Named moves (each a turn or a mirror), then the moves between two rows, first move first; the first pair answered
lasid:
[ -6  -4  35 -35 -27   7 -11  26   3 -26  24  13   5   6  -8   1  -1  -1
  -8 -22] => [-19  -5  -3 -13 -38   2  12  37  11 -21  15  30  -5   6  -9 -14   2 -11
 -12  23]
[  7 -13 -12  20  -3  -4  11  13  -5  -7   0 -14 -30  -8   5  -3   7  -3
  18 -11] => [ 11  -9   0  13  -2  -2   4   7  -7 -14   2 -18 -31  -7   2   3  13  -4
  18 -27]
[-14 -11  36 -22   6  -8 -26  -2 -27  -5  19 -21 -13 -17  -9  10   2  20
  11 -42] => [-40 -21 -23  20 -16 -19  26  15 -11   7   1   8 -29 -17 -14 -15   6   1
   5  32]
[  1  -7 -12  -5  -3   2   8 -24  -1   5  -4  -3   2  13  11   3  -2 -11
 -10  -7] => [  3  -1 -12  -4  -1  -4   6 -27  -4   7  -4  -2   2  13  13   6  -1 -12
  -9  -2]
Rodo:
[ 19  13  22   6   1   8 -21 -12   6  20   6 -22 -23   0  15  38   8  -1
   7 -36] => [  7   9 -22  32 -10   2  11 -17  14  26 -13  -4 -37   9  23  27  11 -19
  -1   5]
[  5 -13  10  -2  -6  10  -9 -15 -19  -1   1 -22   4   3  -8   8   3  12
  17 -20] => [ -4   4   4  33   9   9  -2   5   2  17  -9  -5 -12  -5   4   4   3   7
  26  11]
[-19 -13 -12   7  20  14  15  39   9 -13   1  20  -5  11 -13 -19  -1 -21
 -10  23] => [ -8 -24   2 -28   5  15   4  17 -11 -29  11   4  15  18 -27  -8  -5 -19
 -18 -13]
[ 22   8  55 -23  10  -9 -30  -4 -12   4   4 -17  11 -29   2   7   5  13
  14 -57] => [ -8  10 -24  48   0 -10  19   5  20  36 -25  27 -26 -18  23 -18   2  -8
   6  34]
gabig:
[ -4 -17  10 -36 -15 -15  -3  31 -17 -33  23 -11  20 -19 -34   2  -7  10
   2   0] => [ -4 -11  11 -27 -11 -21   2  37 -17 -25  25 -10  12 -34 -30   0  -5  18
   9   8]
[ -1  -1 -28   9 -12   4   3  -1   3  12  -1   9 -10  19   4  -4   6  -1
  -1   9] => [  4  -5 -19  -6 -14  12  -6 -13  -2   4   1   5  -6  30   4   1   3  -4
  -5 -10]
[ 15  15  39   1   6 -17  18  -7 -19  28  23   2  -6 -27   5  19 -11  18
  17   0] => [  6   9  14  14  -2 -20  43  -6 -18  34  12  13 -14 -23   3  13  -5  10
  11  24]
Pairs:
Each pair is 2 to 3 moves apart.
[  1   3  20 -13  13 -12 -15  17 -14 -14  18 -20   9 -39 -12  -9   2  20
  12 -27] => [ 15  11  27 -10  17  -3 -29   2 -10  -9  13 -22   7 -22   3   2  -1  18
  10 -40]
Rodo, lasid
[ 11  17  -3  17  24  -9   1  11   0  11 -11   8 -21 -16   1  -8  -7   5
   9  16] => [  9   5 -11  17  20 -13  10  15  -3   6  -8   9 -16 -19  -4 -12  -5   2
  10  22]
Rodo, Rodo, lasid
[  4  -1  23 -41  -3   0 -13 -15 -14 -14  19 -25   4  -1  -4  11  -4   2
 -12 -40] => [-21  12 -23  19   2   5  19   5  24  12  -9  19 -20  12  19 -13  -7 -15
 -12  27]
Rodo, gabig
[ -6 -23  -5 -40 -17   4  -3 -21  -9 -16 -11  20  25  32   5 -17  13 -26
 -24 -28] => [-31   1  -1  15   6 -10  12  41  24   8 -13  49  -3  -8   5 -36   3 -15
  -2  27]
lasid, Rodo, lasid
[ 14  18  24   5  16  -3 -14 -19 -14  -3  11 -11   0   8  18  18   0  -2
   7 -30] => [  2  28  14  33  26  -9   0  10   4  11   7   2 -16  -9  19   8  -6   0
  18   4]
lasid, Rodo, Rodo
[-41 -23 -26   7 -41 -11  49 -25  15  25 -17   3  -8 -17 -19 -19   0 -11
  -7  48] => [-37  20  44  12  17  -1  -1  27  42  35   1  -5 -13 -54  -8 -17 -21  24
  16  17]
gabig, Rodo, gabig
[-21  10  15  -3  10   6  -1  35  18 -14   6  11  15  -7 -14  -7  -7   2
  -1   1] => [-25  -1 -14   3  -8  12  21  19  15 -14  -5  20  10   7  -7 -16  -4 -12
 -10  20]
gabig, lasid, Rodo
[ -7 -34   0 -37 -17   9  18  -4 -25 -39   9   1  25  28 -29  -7   5 -14
 -22 -10] => [ -3 -26  27 -41  -4   8  -1   9 -20 -41  19  -6  30  17 -28  -1   3  -5
 -13 -32]
lasid, gabig
[  0   8  10 -22  -7  29 -31  -2  -6  -9   3 -13  -8  46  23  13   6 -20
   4 -19] => [-12  12 -26  17 -19  13  -2   1   4  10  -9   3 -33  36  25   5  10 -23
   8  31]
gabig, Rodo
[  8  -1 -39  21 -13 -17  37 -18  -2   3 -13   5 -15  -1  -4  -6  12  -6
   3  32] => [ 22  34  13  22  25   1 -15  -5  11  19  -9  -4 -16 -12  22  10   5  10
  13 -14]
lasid, Rodo, lasid
[-19   0  29 -16  41  41 -26  19  22 -19  -3  15  24  46  -3  -5  -6   9
 -23 -20] => [-28 -17 -32  11   2  23  21   1  13  -7 -19  31   8  48  -2 -17   5 -12
 -28  38]
gabig, Rodo
[ 15   8  -3   2  -2  18 -18 -31   7  16 -11   2 -13  15  26  23   7  -3
  -1 -19] => [ 16  -6  -1 -17 -19   3 -13 -44 -11   4  -1  -9  -5   9  10  19  11  -3
  -4 -21]
gabig, lasid, Rodo
[-19 -24  -7 -54 -27 -17   1  -6  -9 -36  10  -6  33 -17 -28 -14  -5  -4
 -19 -23] => [-27  -5 -23   6 -16 -38  18  27  11  -8   4  11  -3 -54 -21 -28  -5   8
   2  32]
gabig, gabig, Rodo
[ -1 -36  24 -19 -15  -2  12 -24 -16   0  32  -2  37  29 -20  23 -31 -11
   6   2] => [ -1 -17  41   5   0 -14   2   9  -7  19  42 -10  21 -16 -18  19 -32   7
  28   8]
gabig, gabig
[-28  19 -18   1  22  22   6  13  19  33 -13  15 -22   0  -5 -19   5 -17
   0  22] => [-13   5   7 -48  14  31 -13 -13  -2   9  -6  -5   4  17 -11  -6   6 -17
 -14 -27]
gabig, Rodo
[ 15  22  31 -12   4   0 -48 -14   7 -10  -2   4 -12  32  14  14 -15   4
   7 -50] => [ 10  31  11  11   7   8 -43 -15  15   3 -14  19 -29  40  27  12 -12  -5
   4 -29]
Rodo, lasid
[ 63 -30 -24  11  -5   0  -9 -54 -10 -27  -5 -26 -16  51  15  18  -1  21
  -9 -27] => [ 63  -8  22  14  30  -2 -37 -13   0 -20   7 -38 -18  18  12  23 -14  50
  10 -44]
lasid, Rodo
[ 19   0 -49  44 -15  -9  10 -28  -9  41 -28   1 -31   6  42   5  12   3
   6  22] => [ 13   9 -40  54  -2  -1   8 -10   8  49 -29   9 -34   6  43   0   4   7
   6  22]
Rodo, Rodo, gabig
[  3  10 -25  29  -6  16  21   0  -2  21  -8  -4 -13  32  28   6   2 -36
   0  25] => [ -8  -8 -34  17 -20   5  38   3 -15   9  -1  -5  -3  26   9   2   3 -33
  -4  32]
Rodo, lasid
[ -2  13 -13  29   9 -20   4  10  14  17  13   6 -18 -21  13  -1   3  -5
   5  26] => [ 14  -5   5 -10  -3 -28  -5 -12 -17   0  26 -21   0 -26  -7  12   7   7
   5 -16]
Rodo, gabig, gabig
[  3  -5 -41  18  11  -8  21 -22  -8  15  -7   0   0  -3 -13  -7  -1  17
  18  13] => [  3  12 -20  28  32  -6   7  -5  -1  22  -3  -4  -4 -14  -7  -4  -6  26
  25   6]
Rodo, Rodo
[  0   4  27 -13  14  35 -21   6  16 -17  -5  -1  23  14  -2  20 -16  -3
  -5 -35] => [ -8  11  28  12  28  38 -20  22  34  -2 -14  11   9   9   9  11 -22  -2
   3 -10]
Rodo, Rodo, Rodo
[ 40   0 -44  34   0 -33  11 -26  -3  33  -8 -23 -26  -3   9 -10 -10  -2
   7  18] => [ 41  16 -12  38  22 -31  -8  -3   7  39   1 -25 -28 -17  16  -9 -17  13
  18   5]
Rodo, Rodo
[  2  -7 -15  27   6  11   9  10  -8   2   2  17  -5  14  -8   1  -8 -14
   5  12] => [  5 -21  -3  -1   2  13   3  -2 -22 -15  10   8  10  22 -14   2 -11 -13
   1 -10]
Rodo, lasid, gabig
[  4 -10  13 -22   0   5 -10  -3  -7 -19   1   8  15   8 -14   6   2   5
  -6 -19] => [  2 -15   2 -22 -11  -8  -1 -13 -19 -15   6   4  12   3 -22   2   5   3
  -7 -10]
gabig, Rodo, Rodo
[ -5  -7  36 -14  21  -2 -10  61   4 -14  21  -8  19 -21 -22 -18  -8  19
  11  -8] => [ 12 -14  37 -36  14   6 -26  19  -9 -24  17 -20  32   5 -12  -1  -2  11
   0 -42]
Rodo, lasid
[ -7  18  29  -1  27  15 -23  41  27  -7   5   5   9  -3   2  -4  -4  -6
   2  -8] => [  6  -1  15 -31  -3  20 -21  -7   6 -20  -2   0  26  29   4   3   4 -21
 -15 -31]
Rodo, lasid
[-29   2 -20  -8   1  18  24   4   2 -28 -31  29  24  44   8  14   5 -10
 -25  19] => [-29  18   2  -3  26  27   6  21  19 -25 -29  35  19  37  20  18  -4  -4
 -18  11]
Rodo, Rodo, gabig
[ 10  12  23  -1  24   5 -46  -5 -11  13  21   0   1  23  17  18   0  16
  -1 -42] => [  8 -10  -8 -13 -10   4 -22 -35 -26   6  14  -3  12  46   9  19   9  -2
 -16 -31]
Rodo, Rodo
[-22  -5 -40  13  -2  -5  -4  23  13 -16   4  19  -1  37   0  -3  -9   7
 -15  46] => [-11   8   0  -2  23  13 -40  32  21 -17  11  11   9  40  14   7 -12  17
 -13  11]
gabig, lasid, Rodo
[ -9 -10 -34  -4 -29  20  20   9  -5 -35 -19   6  21  22 -11 -22   9  -8
 -22  13] => [-12  14 -26  24  -4  23  15  36  16 -17 -22  19   2   3   7 -28   2   2
  -6  29]
Rodo, Rodo
[-24   3  -9  33  15  -3  15  19  22   7 -23   8 -12   8  -3  -7   3 -14
 -11  15] => [-15  -4  17 -16  12   8  -7  -1   4 -20 -11 -12  16  27 -13   6   4 -11
 -20 -37]
gabig, Rodo
[-10 -21 -33   7   3 -15  25  12  -6  -1  11   7  -2  -9   2  -5  21 -22
 -21  24] => [ -3   8  -6  24  34  -3   4  33  16  18  12   8 -17 -19  24   3  15 -12
 -11  12]
lasid, Rodo
[ 28  -3  23 -13 -16 -24 -12 -10  -8   7  19 -31 -23 -34 -13  16   2  17
   2 -13] => [ 15 -23 -17 -26 -42 -10  17 -38 -14 -10  -3 -15  -4  13 -20  10   9 -13
 -24   3]
lasid, gabig, gabig
[ 27  16  16  14  14  32 -28 -15  19  -3 -10 -13  -5  -1  24  12   3   5
  -4 -25] => [ 13   0 -35  25 -18  22  20 -24  12  -3 -24   5 -13  11  13  -2   8 -16
 -16  23]
Rodo, Rodo, lasid
[  8  22   7 -20   7 -10 -16 -26 -14  -6  34 -36   8  -6   2   6 -18  -3
  -6 -51] => [-14  42 -15  38  19 -19  17  22  17  14  30  -8 -20 -31   5 -16 -26  -2
   8  15]
lasid, Rodo, Rodo
[ -3  21  13  -7  34  23 -32   9  13   6  18   3   2  -6  13   6   5  10
   4 -30] => [ -7  -5  -4 -32  12  23 -16 -11  -8 -17  18   2  19  18  -3   6   9  -5
 -14 -38]
lasid, gabig, Rodo
[ 31   2 -20  10   6   8 -19 -58  13  27 -19  -7  -9  43  37  21   3   1
 -26 -27] => [ 17   5 -35  20   7  14  -7 -40  25  31 -28   5 -15  51  35  12   1 -10
 -30   0]
Rodo, lasid, gabig
[-22  -6  -4 -17  -1  14   1  30   0 -40   8  22  27  29 -12 -43 -15  -7
 -23   0] => [-25   0  -5   2   7   3   7  50   6 -34  13  23  16   9 -12 -46 -16   0
 -18  21]
lasid, gabig, lasid
[ 15  14  28  -7  12  25  -9   5  -1 -15 -10  -8   6  11  11  31   5  13
 -20 -13] => [  6   2 -19  18 -11  10  28  -9  -8  -6 -21   7  -9  18   7  20  11   3
 -27  28]
gabig, Rodo
[ -2 -14   1 -26 -10   4  12   3 -17 -29   4 -11  15   3 -20   0  -1   6
  -1   3] => [-14  -5  -4   7   1  -3  22  20  -2 -13  -1  -2  -2 -21 -17  -7  -6  10
   6  30]
gabig, gabig, Rodo
[-13 -19   9 -17 -11  17   2  29  -6 -23  12  14  15  30 -34 -12   1  -4
 -14   5] => [-19 -14 -10   6  -9   7  17  35   3  -7   6  21  -1  14 -26 -22   8  -4
  -9  33]
gabig, gabig, Rodo
